In the rows, 128 means zero.
One turn moves each row of this set onto another row. After a few examples, where does it send each row asked below?
pib: [103 131 151  90 136 137 132 113 142 141 112 124 103 114 116]
kipum: [136 148 139  95 137 161 146  98 153  94 111 113 116 106 134]
pap: [123 159 124 127 109 132 147 138 137 114 137 111 151 102 120]
Lir: [126 173 134 129 121 143 147 132 142 118 129 115 154 111 130]
gez: [117 142 120 123 158 155 126 113 118 161 137 111 112  90 139]
Sudu: [135 148 138  96 137 162 145 100 154  94 112 113 115 106 134]
feri: [118 155 127 135 157 159 117 126 123 153 129 110 129  91 129]
Veret: [116 139 115 127 123 116 142 139 112 119 141 102 132 104 120]
tufe: [126 149 138  95 151 152 133  99 145  93 108 104 125 119 132]
Kan: [120 152 131 129 159 151 122 111 116 159 132 117 124  86 131]
vusev: [118 160 133 138 156 158 118 123 134 146 128 114 124  80 132]
Purem: [100 139 149 102 133 146 125 135 150 131 108 116 111 119 112]
volev: [132 162 141 112 123 123 158  94 127 135 135 130 144 101 135]
kavu: [121 153 135 128 157 149 124 105 127 154 134 120 116  75 136]
lin: [114 145 117 130 157 163 121 128 124 155 135 105 117  94 137]
gupek: [136 146 137  94 137 160 146  97 153  94 112 114 113 106 135]
dadad: [116 134 112 122 123 115 146 134 110 123 144 103 126 104 124]
Mozaf: [118 135 117 121 123 110 146 126 107 125 144 108 129 101 122]
Bepap: [113 151 119 132 154 165 122 130 138 146 135 105 111  86 140]
Toren: [114 142 121 122 155 157 128 112 130 155 138 110 103  81 145]
Gab: [121 134 111 102 110 123 163 110 125 131 151 115 123  98 138]
vaz: [127 153 133 116 111 116 154 107 123 126 140 123 145  92 122]
sosu: [135 146 137  94 139 161 146  99 153  94 112 113 114 106 134]
Sidid: [122 138 114  97 121 135 167 103 130 137 148 114 116 110 153]
Feni: [105 141 159 100 135 137 127 121 145 136 106 125 115 114 109]
luri: [118 141 121 127 124 110 143 131 108 121 141 108 133 101 117]
pas: [114 140 103 115 107 139 156 140 138 119 146 101 128 108 135]
Gafu: [124 142 134  90 151 151 137  93 143  96 112 105 117 119 136]
lafu: [124 144 132  93 150 155 136 100 146  92 109 101 119 122 136]
Ladup: [ 99 129 142  91 134 146 131 128 149 136 114 115 100 120 120]
rufim: [116 150 106 114 119 155 157 140 146 121 142  99 127 120 148]
Ralim: [126 147 140  92 151 149 136  90 142  96 109 107 122 118 132]

kipum moves to Sudu
kavu moves to vusev
Now these:
Ladup moves to pib
Kan moves to feri
dadad moves to Mozaf
Gafu moves to Ralim
vaz moves to pap
Lir moves to rufim

One turn moves each row of this set onto another row. After a few examples, where does it send each row asked below?
bul: [139 102 151 155 120 130 121 152 117 106 122 119 137]
turi: [107 156 143 138 133 155 155 130 143 102 124 115 110]
nimuk: [118 130 160 131 124 118 123 143 134  92 109 101 138]
suz: [111 129 115 159 112 133 131 141 136 116 117 109  82]
mon: [102 121 139 127 148 124 129 147 110 123 114  85 104]
segil: [105 138 147 115 107 146 137 141 122 118 109  84  94]
Dakab: [106 141 157 127 133 123 145 151 131 113 123 124 146]
nani: [117 103 121 136 137 147 120 150 115 135 134  92 134]
Mam: [140 100 127 125 106 137 152 154 110 127 133 123 125]
zudum: [138 116 136 166 120 161 132 132 130  96 122 110 102]
Pogom: [123 121 130 111  96 127 163 138 123 117 132 115 130]
guki: [114 146 141 145 159 145 122 146 123 111 138 118 121]
Zarab: [128 150 155 123 144 149 132 147 143 101 108 109 116]
bebi: [143  94 140 114 118 136 122 140 117 106 118 125 106]
Samar: [139 127 161 119 104 154 137 139 132  99 119 123 133]
vit: [126 145 115 133 129 118 156 134 135 115 123  95  95]
Kug: [121 120 126 125  96 170 128 144 128 129 129  92 125]
gomeg: [ 98 125 139 131 102 127 127 160 117 135 120  93 131]
seta: [124 107 135  97 127 134 136 142 130 115 128 131 135]
Kar: [113 136 125 119 115 115 170 146 137 121 115 104 118]
Kesum: [115 127 136 159 133 178 138 147 125 110 133 123 111]
vam: [104 134 121 108 123 143 149 138 150 120 131 125 131]
zat: [ 93 143 110 142 121 130 143 142 148 125 127 114 111]
Faz: [106 130 132 174 149 131 140 142 128 109 126 111 113]
Leg: [132 102 130 149 117 124 117 144 117 111 115 115  86]
fab: [125 115 127 121 141 167 131 132 122 117 124  86  99]
Tavir: [105 107 140 167 112 146 129 145 114 101 134 115 133]
vap: [119 112 154 146  97 152 138 145 135  91 104 105 127]
nokat: [142 125 113 147 141 127 145 148 122 126 124 105  90]
siz: [153 110 116 139 120 138 137 141 108 122 141 115 102]

Kar moves to Pogom
Zarab moves to nimuk
Now these:
nani moves to fab
bul moves to zudum
zat moves to vam

One turn moves each row of this set onto another row. After a few examples, where does it send each row asked below?
gov: [103 108 123 128 135 133 132 124 152 136  98 133 144 144 135 131]
duz: [124 155 125 137 136 156 133 119 127 127 137  95 113 127 123 117]
sifus: [133 152 124 121 117 142 131 113 129 122 142 104 104 103 128 117]
Tadel: [137 153 126 124 111 145 120 119 132 116 139 101 108 108 128 114]
Dimi: [133 114 130 122 111 120 128 134 136 130  96 139 115 122 159 149]
zum: [108 107 107 123 126 110 125 121 135 117 119 149 144 141 111 131]
fopo: [123  93 124 132 130  92 127 133 129 135 114 135 131 125 140 117]
Rasav: [116  97 110 126 129 100 123 117 121 126 107 141 123 113 124 125]
mif: [127 142 128 123 119 128  98 122 132 110 140 107 127 140 152 101]
sinar: [108 101 120 134 133 107 139 134 142 132 123 138 150 144 119 118]
dov: [135 145 124 106 113 124 113 110 132 111 146 115 112 115 144 110]
riseg: [132 109 118 143 127 113 131 132 106 130 102 134 105 114 133 144]
kidun: [125 116 128 133 140 108 133 120 147 122 122 158 144 143 109 131]
Duno: [129 153 123 130 104 146 126 117 136 121 142 102 112 105 125 117]
les: [138 147 127 113 110 132 106 116 133 109 140 107 114 115 143 106]
Kuret: [124 149 127 132 134 149 110 121 135 117 137  98 130 142 130 101]
vosin: [130 143 127 120 127 133 100 117 134 109 138 104 127 137 144  96]
refip: [139 124 128 145 111 120 153 153 126 133 124 137 119 131 123 154]
Rebef: [128 104 129 131 141  96 128 115 138 128 113 154 130 120 120 123]
pakab: [126 144 126 113 130 127 107 115 132 109 145 112 127 145 148 101]
Dof: [143 111 136 142 136 102 132 124 122 133 107 147 112 112 129 137]
bog: [135 126 120 149 124 129 137 144 108 124 112 137 113 143 123 159]
musa: [112 122 123 132 121 147 147 132 154 136 103 134 137 138 122 150]
zel: [121 149 127 131 144 147 118 121 130 119 140 100 127 152 135 106]
rureb: [120 119 122 144 121 126 154 147 141 132 130 138 143 148 108 142]
pulu: [128 127 127 128 106 141 146 138 144 133 101 138 119 125 136 162]
Bosi: [117 102 127 122 130 115 119 125 142 134  92 135 130 132 157 129]
lor: [134 147 125 118 100 128 109 118 134 110 143 110 115 114 144 111]
Nukil: [118 123 113 137 123 128 134 139 127 115 122 148 138 161 111 151]
Mufo: [129 155 126 135 125 158 124 122 133 122 136  94 118 124 121 111]
subi: [141 107 130 139 115 100 137 145 119 134 116 136 113 116 145 138]
Kibuz: [148 127 138 150 134 118 141 136 124 131 112 148 113 131 122 153]
baz: [135 130 133 145 135 123 141 134 137 123 122 154 134 151 110 149]
Pobar: [118 144 128 140 134 145 109 121 131 122 135  95 131 146 138  99]
galu: [119 149 125 143 126 157 127 119 133 127 136  93 122 123 121 109]

Bosi moves to musa
kidun moves to Kibuz
Now these:
subi moves to sinar
sifus moves to pakab
Pobar moves to Duno
zum moves to bog
vosin moves to Mufo

